(in the rows, 128 means zero)
Turns, then the turns between two rows, first turn first; the first pair answered
turn mus:
[129  82 117 130 133 171 136 126 126 125 126  88 131 131 105  92 150]  ->  [136 115  90  97 169 126 135 137 146 114 159 135 124 122 162 105 100]
[108 141 102 112 130 133 135 115 138 105 137 148 143 130 105  86 130]  ->  [104 132 101 115 119 147 135 117 132 109 132 137 143 132 100  84 134]
[133 130 130 114 114 116 114 141 118 124 139 155 130 127 130  92 136]  ->  [131 102 128 126 111 152 130 139 120 127 118 122 123 134 115  94 144]
[142 120 124 150 119 119 130 116 124 170  94 134 136 133  95 133 134]  ->  [142 116  98 141 144 132 147 124 148 156  94 123 120 136 121 141 106]
turn zeva:
[131 159 154 177 110 107 128 112 151 169 131 145 139 150  90 114 104]  ->  [125 150 152 176 111 120 139 108 161 166 125 142 135 152  88 114  94]
[118 120 115 140 119 172 155 144 158 125 102 110 110 131 133 143 116]  ->  [124 105 129 117 107 167 132 130 118 118 107 101 142 126 103 108 155]
[140 115 110 178 151 133 150 120 138 141 124  81  99 142 125 131  92]  ->  [139  94 116 162 148 143 140 105 120 136 126  71 122 140  99 106 120]
turn bupuv:
[111 104 111 129 101 176 124  89 164 112 110 105 131 130 105 140 134]  ->  [113 147 147 147  81 126  93  89 136 141 115 142 142 126  93 154 152]
[145 125  80 117 154 135 151 118 172 103 125 154 118 125 166 162  97]  ->  [147 158 119 138 134  84 115 127 133 130 130 181 127 119 167 180 117]
[134 123 137 144 155 111 132 130 131 151 156 126 116 140 126 121  91]  ->  [140 113 143 136 161 106 120 136 108 139 160 112 117 135 140 127 108]
[109 156 137 148 107 128 132  86 140 131 125 166 147 124  69  95 115]  ->  [125 101 150 128 119 117 112 103  69  95 129 113 144  99 114 119 175]
Pairs:
(2 to 3 turns a pair)
[130 143  98 131 169 132 153 130 178 138 141 137 100 137 157 137  66]  ->  [130 173 123 148 158  93 132 128 156 157 144 159 109 137 147 144  74]
bupuv bupuv bupuv
[135 102 148 125  98 134 110 147  60 105  99  98 130 110 122 150 201]  ->  [138 105 136 148 120 127 124 171  87 107 100  86  95 116 169 190 162]
zeva mus
[133 132 148 167 119 129 130 130 134 162 109 118 112 153 107 145 130]  ->  [127 138 127 156 125 136 147 129 165 154 110 134 108 145 118 141 103]
mus mus zeva
[102 133 122 147 104 196 160 138 170 133  70 103 104 131 112 158 125]  ->  [110 131 150 130  88 169 126 107 125 138  81 120 147 129  63 108 169]
zeva bupuv
[146 146 132 144 159  95 118 117 112 162 180 139 124 135 129 111  95]  ->  [145 108 117 161 163 140 138 123 125 156 159  88 105 146 123 116  95]
mus mus
[122 118 124 163 105 153 135 161 132 117  91 101  92 119 139 171 154]  ->  [120 172 111 150 114 122 129 156 166 129 114 161 101 119 142 158 107]
bupuv mus
[128 121 132 112 140 106 126 142 101 126 122 147 121 103 138 132 152]  ->  [127 112 128 119 125 148 140 128 125 127 108 133 130 115  90 109 148]
bupuv mus mus
[ 93 203 172 142  99  88 108 144 131 147 131 192 128 112 149 171 133]  ->  [ 93 112 163 167  86 190 147 135 140 135  85  89 111 135 109 172 168]
mus bupuv
[110 150 124 154 119 141 148 129 179 163 128 135 122 158  93 124  85]  ->  [113 144 144 150 102 137 134 120 155 163 128 138 141 154  65  99 114]
mus mus zeva
[124 166 151 105 101  89 105 144 112 112 118 173 141  83 168 167 130]  ->  [126 107 138 141 113 160 137 151 140 107  94  96  99 100 173 193 124]
mus zeva mus
[129 130 131 116 118 123 103 117  91 126 156 154 131 100 130 117 140]  ->  [129 145 146 158  97 128 111 129 107 146 136 142 104 108 133 157 129]
zeva mus zeva
[119 108  92 108 129 163 160 135 161 102  99 120 125 119 153 146 133]  ->  [114 124 102 119 106 164 153 111 175 127  97 137 149 131  92 116 130]
zeva bupuv mus
[138 136 157 168 120 111 111 144  93 156 124 105 102 125 146 171 163]  ->  [137 147 144 154 136  94 110 150 104 147 139 130  93 121 174 174 135]
mus mus
[114 147 122 117 117 125 123 138 124  95 111 150 144 116 126 141 160]  ->  [107 145 108 133 120 149 141 135 157 106 104 144 133 129 119 144 131]
mus bupuv mus
[135  98 155 182 141 154 126 150 116 154 105  64  73 140 133 169 131]  ->  [120 161 158 187 132 115 127 159 147 168 106 131  68 134 146 190 101]
mus mus zeva
[161 148 144 131 136  93 122 124 110 134 157 170 141 123 134 138 114]  ->  [156 100 144 157 121 158 147 121 124 131 125 113 127 137  94 125 134]
mus bupuv
[139 121 113  92 113 130 110 106 122 116 142 153 144 115 115  97 137]  ->  [133 105 106 131 116 173 135 104 149 129 122 117 118 133 107 108 126]
mus bupuv mus
[118 146 112 132 150 115 111 140 156 126 156 138 129 130 128 148  82]  ->  [119 111 136 161 125 147 114 136 123 132 128  85 124 134  99 156 140]
zeva bupuv mus
[128  89 102 112  92 190 166 131 133  84 104 100 162 128 124 124 168]  ->  [123 156 116 133 111 117 151 164 148 111 125 142 119 122 195 201 115]
zeva zeva zeva
[143 118 102  93 100 122 128 114 117 121 121 184 183 125 122  68 143]  ->  [139 137 128 129  79 117 121 111 113 158 111 179 175 138  96  85 151]
mus bupuv
[119 121 115 133 108 155 154 128 160 116 114 126 126 126 137 161 106]  ->  [126 116 139 112 102 119 120 132 103 108 128 129 146 111 143 162 151]
mus bupuv mus
[125 145 132 123 118 142 142 120 143 131 117 137 128 141 125 146 123]  ->  [125 151 130 105 126 127 136 122 137 119 126 146 134 127 146 144 130]
bupuv bupuv mus
[114 166  92  91 108 146 149 149 148 103 108 150 133 123 156 134 126]  ->  [119 162 107 100  85 153 146 135 141 111  96 153 153 124 118 117 149]
mus bupuv bupuv
[119 117 149 131 129 104  73 157 104 124 146 130 147 124 158 161 137]  ->  [114  95 136 132 107 164  94 124 139 134 134 113 166 151  88 110 129]
mus bupuv zeva
[111  91 102 144 140 166 149 121 141 127 128  91 107 140 113 140 148]  ->  [107 122 105 150 128 161 155 116 165 143 121 116 112 147  92 132 129]
bupuv bupuv bupuv
[115 140 132 149 127 145 114 169  96  80  92 109 120 108 189 166 184]  ->  [ 95 194 107 142 111 169 138 131 178  98  89 176 151 128 126 108 124]
bupuv mus zeva
[142 144 104 138 141 103 122 149 128 138 158 171 112 115 166 137  90]  ->  [132 150 140 174 104 110 113 149 115 166 132 157 113 121 131 155 121]
mus zeva
[133 114 137 164 133 116 115 151 146 135  90  86 104 155 153 162 134]  ->  [128 154 153 172 109  97  98 136 142 153  94 119 129 154 109 142 137]
bupuv mus mus
[123 142 138  99  70 147 116 120 126  95 101 161 147 112 129 130 152]  ->  [115 163 136 111  75 137 127 133 140 105 103 166 125 110 153 159 129]
zeva zeva
[112 148 122 110  94 130 121 117 138 114 113 174 151 120 115 122 141]  ->  [114 126  97  96 119 156 142 137 155  94 114 155 134 117 150 130 129]
bupuv zeva bupuv
[113 147 158 188 123 149 153 146 157 140  92 122  97 145 159 160  97]  ->  [114 157 184 191  93 127 133 137 131 152  89 136 120 144 129 155 137]
mus mus
[145  72 127 167 145 187 146 111 122 161 122  59 119 153  84 100 131]  ->  [145 126 176 170 125  98  91 115  53 179 140 103 140 134  87 119 169]
mus bupuv mus
[128 136 150 162 148  86 126 148  96 149 131 115 108 136 144 154 145]  ->  [125 116 117 164 158 139 160 137 149 144 124  99  97 151 127 137 111]
mus bupuv
[140 126 157 151  95 146 119 126 104 106 111 125 137 145 103 174 160]  ->  [142 133 109  97 148 128 132 129 139  74 142 160 133 130 157 155 108]
mus zeva mus
[109 168 123 145  94 124 116 108 133 138 125 163 133 131  91 102 123]  ->  [123 118 106 158 125 162 145 133 133 129 111  88  89 137 149 153 118]
mus bupuv mus
[141 153  91 140 148 156 151 130 170 106 142 134  96 136 181 178 100]  ->  [147 104  91 104 136 172 135 126 118  65 139 107 126 121 179 151 166]
mus bupuv
[145 164 119  86 124  86 112 106 124 120 158 166 162 109 125  95 137]  ->  [134 182 153 150  89  87 113 118 116 164 126 148 137 124 106 144 152]
zeva mus zeva
[103 176  92  96 125 102 129 146 179 101 120 196 134  94 153 146 115]  ->  [115 118 137 116  91 124 105 144 101  98  93 131 148  92 114 153 216]
bupuv mus
[131 124 128 129 127 150 141 117 145 128 122 140 150 137 105 110 116]  ->  [133 129 125 120 152 117 131 130 128 118 140 144 132 120 157 137 104]
bupuv mus mus
[123 138  83 140 164 158 145 101 162 146 141 155 129 151 110 102  78]  ->  [126 160 116 173 161 118 124 140 125 155 134 150 100 133 164 179 100]
bupuv zeva
[117 167 107 119 111 149 147 101 162 114 105 155 139 135 100 111 120]  ->  [129 100  98 108 136 162 140 116 114  88 100  89 124 123 148 125 158]
zeva bupuv mus
[105 149 125 100  82 142 125 122 144  93  97 169 166 108 101 120 162]  ->  [109 173 147 130  73 126 115 130 140 118  90 171 150 110 102 146 162]
mus bupuv
[119 123 111 131 124 160 144 128 166 155 113 143 143 139 119 111 116]  ->  [119 133 126 129 114 145 135 122 151 156 115 161 158 133 102 107 134]
mus mus
[116 110  83 136 112 127 137 135 194 134 107 165 140 113 106 117 137]  ->  [120 117  94 123 109 112 125 129 174 136 115 180 157 109  99 107 144]
mus zeva
[113 130 164 161 109 124 108 126 164 139  86 137 145 122  91 165 175]  ->  [116  94 123 136 136 168 139 116 193 115  91 121 141 124  93 133 149]
bupuv zeva bupuv
[156 129 145 124 157  77 102 134 123 156 160 128 131 108 162 114  76]  ->  [159  75 140 132 129 155 128 120 134 155 127  73 138 123 104  92 108]
mus bupuv
[125 128 126 172 124 147 148 132 160 155 120 103  91 142 124 152  89]  ->  [126 100  96 113 141 153 152 113 156 118 143 118 127 137 109  91  89]
zeva mus zeva
[111 131  98  87 111 155 150 137 144  60 111 153 130  93 170 152 136]  ->  [107 161 125 124  69 164 144 112 159 102  86 169 145 114  94 136 142]
mus mus bupuv
[111 133  99 101 138 145 145 132 166 102 126 136 127 133 143 130  99]  ->  [114 144 115  98 121 144 133 119 156 106 129 157 155 128 111 104 118]
mus bupuv bupuv
[128 121 113 115 132 158 142 116 150 131 129 130 143 139  91 104 112]  ->  [135 153 125 130 143  97 120 145 131 139 142 155 120 124 154 166 105]
mus bupuv zeva
[115 155 110 121 109 131 143 120 168 109 123 177 135 125 108 110 101]  ->  [119 104  90 103 132 158 150 128 156  80 123 136 129 113 134 110 118]
bupuv bupuv
[130 120 122 116 124 145 146 138 121 103 102 135 134 111 160 141 147]  ->  [125 152 132 112 115 118 129 136 125 117 110 162 142 113 146 136 141]
mus bupuv bupuv
[134  87 154 155 105 163 135 123 115 139  95  87 122 139  94 144 173]  ->  [137  74 142 137 113 167 132 116 110 132 106  89 133 140  83 116 168]
bupuv zeva bupuv
[136 112 138 142 129 150 108  99 130 157 144 112 146 147  68  78 132]  ->  [135 135 128 141 149 135 114 106 150 162 155 137 138 150  85  76  92]
zeva bupuv bupuv
[133 106 154 100 103 114 122 125 114 104 119 144 160 103 103 138 181]  ->  [127 159 141 116 110 102 137 124 170 129 125 189 136 117 113 159 112]
zeva bupuv bupuv
[116 143 126  92 100 133 124 122 140 121 127 172 148 117  98  90 132]  ->  [126  90 128 101 107 167 132 134 113 103 115 111 135 111 111 107 167]
mus bupuv bupuv
[148 105 109 105 162 118 126 137 132 110 146 115 105 118 181 147 107]  ->  [149  84 112  92 154 134 123 119 112 100 144 101 126 126 149 108 137]
zeva zeva
[117 148 156 149 122 102 116 134 132 145 136 153 112 148 144 158 119]  ->  [125 127 131 131 143 108 124 139 146 120 146 147 106 142 170 156 108]
mus bupuv mus
[145 128 145 107 112 113  92 113  87 123 135 146 155 108 115 108 172]  ->  [134 160 132 116 106 114 105 104 129 141 132 174 155 124  88  92 137]
bupuv bupuv
[139 122 124 127 114 129 120 108 101 131 150 131 140 103  96  86 149]  ->  [135 159 131 151 111 115 121 104 123 158 149 149 126 113  98 102 118]
mus bupuv
[139 125 142 169  97 138 120 104 139 176  97 106 141 123  71 116 158]  ->  [148  89  96 121 136 166 138 102 154 142 114  87 144 126  98  82 141]
mus zeva
[125 144 148 145 105 108 114 112 111 148 121 141 149 142  91 113 151]  ->  [124 150 138 174 115 128 136 127 139 163 114 126 117 149 108 144 120]
mus bupuv zeva
[127 123 120 107 142 130 137 133 142 105 130 139 133 125 147 119 136]  ->  [130 145 147 133 117 114 121 129 125 132 127 147 135 127 117 129 150]
bupuv mus zeva
[125 144 125  98 121 124 129 112 148 148 111 172 128 103 145 146 110]  ->  [128 122 112  86 131 146 139 112 155 134 114 155 130 107 152 140 105]
bupuv bupuv
[122 112 163 137  85 123 111 137  85 128 100 108 130 108 114 152 194]  ->  [115 136 149 159  99 126 136 153 136 130  96 113  95 115 155 198 142]
zeva zeva
[132 103 164 204 115 166 148 144 129 137 138 101 110 124 112 134 146]  ->  [136 119 131 171 156 136 146 165 144 113 167 129  96 115 179 148 100]
mus bupuv bupuv
[125 108 144 159 138 161 157 126 131 158 125  98 125 138 104 121 126]  ->  [135 142 151 127 158  91 126 130 116 150 163 151 138 123 137 110 111]
zeva mus mus
[110 141 162 179 104 123 111 141  96 156 120 103 127 161  88 159 130]  ->  [127 124 159 157 129 102  95 146  70 134 144  90 120 147 129 158 139]
bupuv zeva zeva
[137 156 134 164 141  99 108 138 125 161 155 122 108 135 138 140 102]  ->  [138 119 138 172 137 132 121 136 120 151 136  79 101 143 127 149 130]
mus zeva bupuv
[124 142 123 120 166 103 125 152 123 135 140 126 108 117 199 178  95]  ->  [114 138 134 168 116 166 147 121 164 173  91 107 113 154 102 157  96]
mus mus bupuv
[113 111 110 114 104 182 160 112 152 114  99 124 132 122 108 130 138]  ->  [114 153 155 154  88 133 135 125 127 154 100 135 115 124 112 164 146]
bupuv mus bupuv
[124 140 145 134  80 124 149 118 139 126 105 128 169  99 105 131 179]  ->  [128 162 117 115 122  97 155 125 168 107 134 161 155  93 160 139 128]
mus mus
[128  89 128 147 135 156 145 158 139  99 108  93 100 125 160 168 146]  ->  [114 152 124 144 113 145 146 127 194 130 119 171 127 143 100 122  92]
zeva bupuv mus
[132  76 111 160 133 141 166 143 110 115 100  94 100 132 135 132 124]  ->  [131 100 147 171 104 106 132 133  76 139  99 116 118 129 111 130 155]
bupuv zeva bupuv
[131 102  77  97 147 181 155 144 174 107 122 118 134 124 176 164  95]  ->  [124 172 128 107  93 129 111 101 147 162 127 192 187 132  77 112 117]
zeva bupuv
[113 170 147 127  83 154 140 130 160 126  89 162 157 123 115 152 160]  ->  [128 107 129  94 120 167 144 140 140  87 104 115 150 111 159 148 185]
bupuv mus zeva
[129 152 160 168  81  92  92 134  96 137 104 153 131 121 102 148 149]  ->  [131 122  92  98 146 101 122 147 131  69 141 158 124 102 186 126 100]
bupuv mus
[113 169 131  91  80 133 102 140 152 131 132 158 130 132 101  93 117]  ->  [114 171 157 124  74 110  85 158 115 148 123 137 109 131 127 141 136]
mus bupuv zeva
[144 131 113 139 165 121 140 140 139 141 152 106  92 134 160 155  95]  ->  [152  87 118 118 149 143 132 116 102 122 145  86 130 132 104  99 143]
zeva zeva
[131 101 122 123 156 129 119 134 113 118 144 115 130 120 147 130 127]  ->  [125 127 113 129 159 124 131 133 140 129 141 133 123 125 153 138 102]
mus zeva bupuv
[121 137  81 108 133 142 150 126 183 153 123 149 143 143 108  98  91]  ->  [126 130 111 159 108 154 145 129 162 185 102 106 133 156  84 127 121]
bupuv mus bupuv
[105 105 111  81 172 136 145 143 158  96 106 181 118 104 160 160 122]  ->  [108 104 130  82 170 114 128 145 127  97 109 176 117  93 171 168 144]
bupuv bupuv
[122 137 140 127 139  94 114 142 134 130 131 147 120 129 137 145 144]  ->  [119 145 131 128 137 107 124 131 163 139 126 159 122 135 131 139 124]
bupuv bupuv
[136 133 148 193  78 153 169 130 149 163  99 100 118 143 145 194 151]  ->  [141 165 161 158  89  80 129 141 104 150 132 153 133 118 180 197 163]
mus bupuv mus
[135 113 121 100 111 148 151 116 156 107  85 124 132 114 123 143 133]  ->  [139 152 135 106 105 108 131 107 157 136 102 162 138 120 110 133 117]
zeva mus bupuv
[124  86  81 113 149 163 167 125 167  93 125 116 137 137 155 111 114]  ->  [121 121 147 179  95 152 144 113 139 157  91 112 139 153  81 127 151]
bupuv mus
[119 113 158 142 100 167 120 140  87 145  98  76 135 137 119 137 172]  ->  [116 138 161 135  96 156 108 119  90 160 111 111 157 138  82  93 160]
bupuv zeva
[108 161 129 116  78 146 139  97 169 133 101 169 168 135  58  98 138]  ->  [113 156  79 101 146 136 158 123 206 117 129 172 125 136 144 124  68]
zeva mus mus
[ 99 126 112 133 126 152 162 122 160 124 119 129 116 133 150 136 131]  ->  [106 102 127 116 123 142 141 124 113 111 124 117 121 122 150 133 163]
bupuv bupuv zeva
[132 113 102  89 179 145 145 129 108  88 133 121 160 120 127  89 142]  ->  [126 148 140 146 134 150 142 114 122 145 112 135 158 144  55  95 144]
bupuv zeva mus
[ 99 165 125 135 106 125 142 145 173 130 109 159 103 124 170 183 105]  ->  [106 114 151 144  75 170 135 116 129 125  81 108 132 130  96 147 180]
mus mus zeva
[135 112 134 131 137 143 112 118  96 102 118  90 128 132 127 152 157]  ->  [132 110 118 123 142 172 140 109 131 100 115  92 124 142 115 135 131]
bupuv bupuv bupuv
[112 135 130 122  89 151 145  92 152 118 114 110 110 124 132  99  83]  ->  [119 119 145 104  90 139 126  87 112 108 118 100 128 115 125  80 121]
zeva bupuv bupuv
[109 145 126 122 102 131 167 133 174 118 120 160 125 123 152 166 118]  ->  [113 144 162 123  75 118 143 123 132 130 118 163 148 114 119 153 167]
zeva bupuv
[132 151 138 156 122 107 132 122 140 150 135 112  88 136 148 123  79]  ->  [140 111 133 135 109 140 137 102 115 133 126  88 119 137 104  75 127]
zeva zeva
[150 152 183 138 132  72  99 117 111 120 125 147 125 131 127 180 146]  ->  [155 142 141  82 156  83 116 114 132  78 144 172 138 120 154 153 129]
bupuv mus
[108 126 111 117 117 159 149 136 165 116 113 131 111 141 148 159  92]  ->  [115 150 152 118  79 126 110 117 124 141 112 163 152 136  98 126 137]
zeva bupuv
[143 136 162 148 123 140 106 149  77 119 132 139 150 110 106 110 154]  ->  [130 156 151 152 120 143 124 142 119 135 128 162 160 122  82 103 124]
bupuv bupuv
[144  96 144 139 107 100 125 131  86 158 115  93 117 132  78 111 180]  ->  [136 142 114 138 122 100 151 113 156 178 131 138 116 150  67  96  99]
mus zeva bupuv
[140 123 132 139 147  98 110 138 113 133 144 120 115 119 163 148 124]  ->  [142  89 131 129 135 136 117 119 103 121 136 104 136 123 128 114 153]
zeva zeva zeva
[145 151 140 180 142  86  92 106 129 165 154 135 120 174 104 114  86]  ->  [158 117 137 156 165  72  83 133  81 128 163 106 116 153 158 138 117]
bupuv zeva mus
[158 116 138 168 174 139  88  99 101 189 150 100 109 173  98  89 127]  ->  [157 112 110 145 204 127 100 112 123 166 168 114  92 163 151  92  91]
bupuv mus
[110 117  92  95 145  87 111 127 121  98 156 129 130 136 157 125 104]  ->  [112  92  94 103 116 137 125 108 135 101 127 109 148 150  96  91 123]
mus bupuv
[134 124 143 133 120 140 140 161  93 169  99  64 103 134 111 150 142]  ->  [127 179 155 124 111  86 121 158  92 182 119 123 124 129 112 143 125]
mus bupuv mus
[143 114 136 130 135 115 115 125 100 117 131 107 128 126 139 109 136]  ->  [135 114 121 138 134 144 144 127 144 121 122 110 118 135 127 105 110]
zeva mus bupuv
[126 168 118 119 154  73 127 151 107 127 153 159 122 111 170 144 125]  ->  [116 167 149 160  97 119 135 120 122 171 115 147 136 136  73 116 149]
mus bupuv bupuv
[118 139 143 149 116 116 119 137 125 156 111 120 109 139 121 157 139]  ->  [133 116 109 112 153 119 132 141 134 118 137 124 110 130 162 142 119]
bupuv zeva mus
[129 139 130 115 115 120 108 115 112 128 130 143 155 136 101 102 144]  ->  [132 149 118 107 138  98 113 132 116 120 147 152 138 123 143 123 116]
mus mus bupuv
[129 103 191 193 138 121 120 142  94 140 128 106 132 154 130 132 113]  ->  [129 114 166 191 161 124 139 143 134 138 132 113 119 158 150 136  65]
mus bupuv
[133 134 122 152 131 136 139 120 151 162 116 119 121 148 107 123 113]  ->  [134 128 108 139 154 133 143 119 150 145 132 128 118 145 121 111  97]
zeva mus
[136 149 120 112 173  67 112 156 109 138 173 148 114 130 190 130  81]  ->  [134 124  85  78 178 105 136 137 140 110 173 154 134 129 161  86  74]
mus bupuv mus
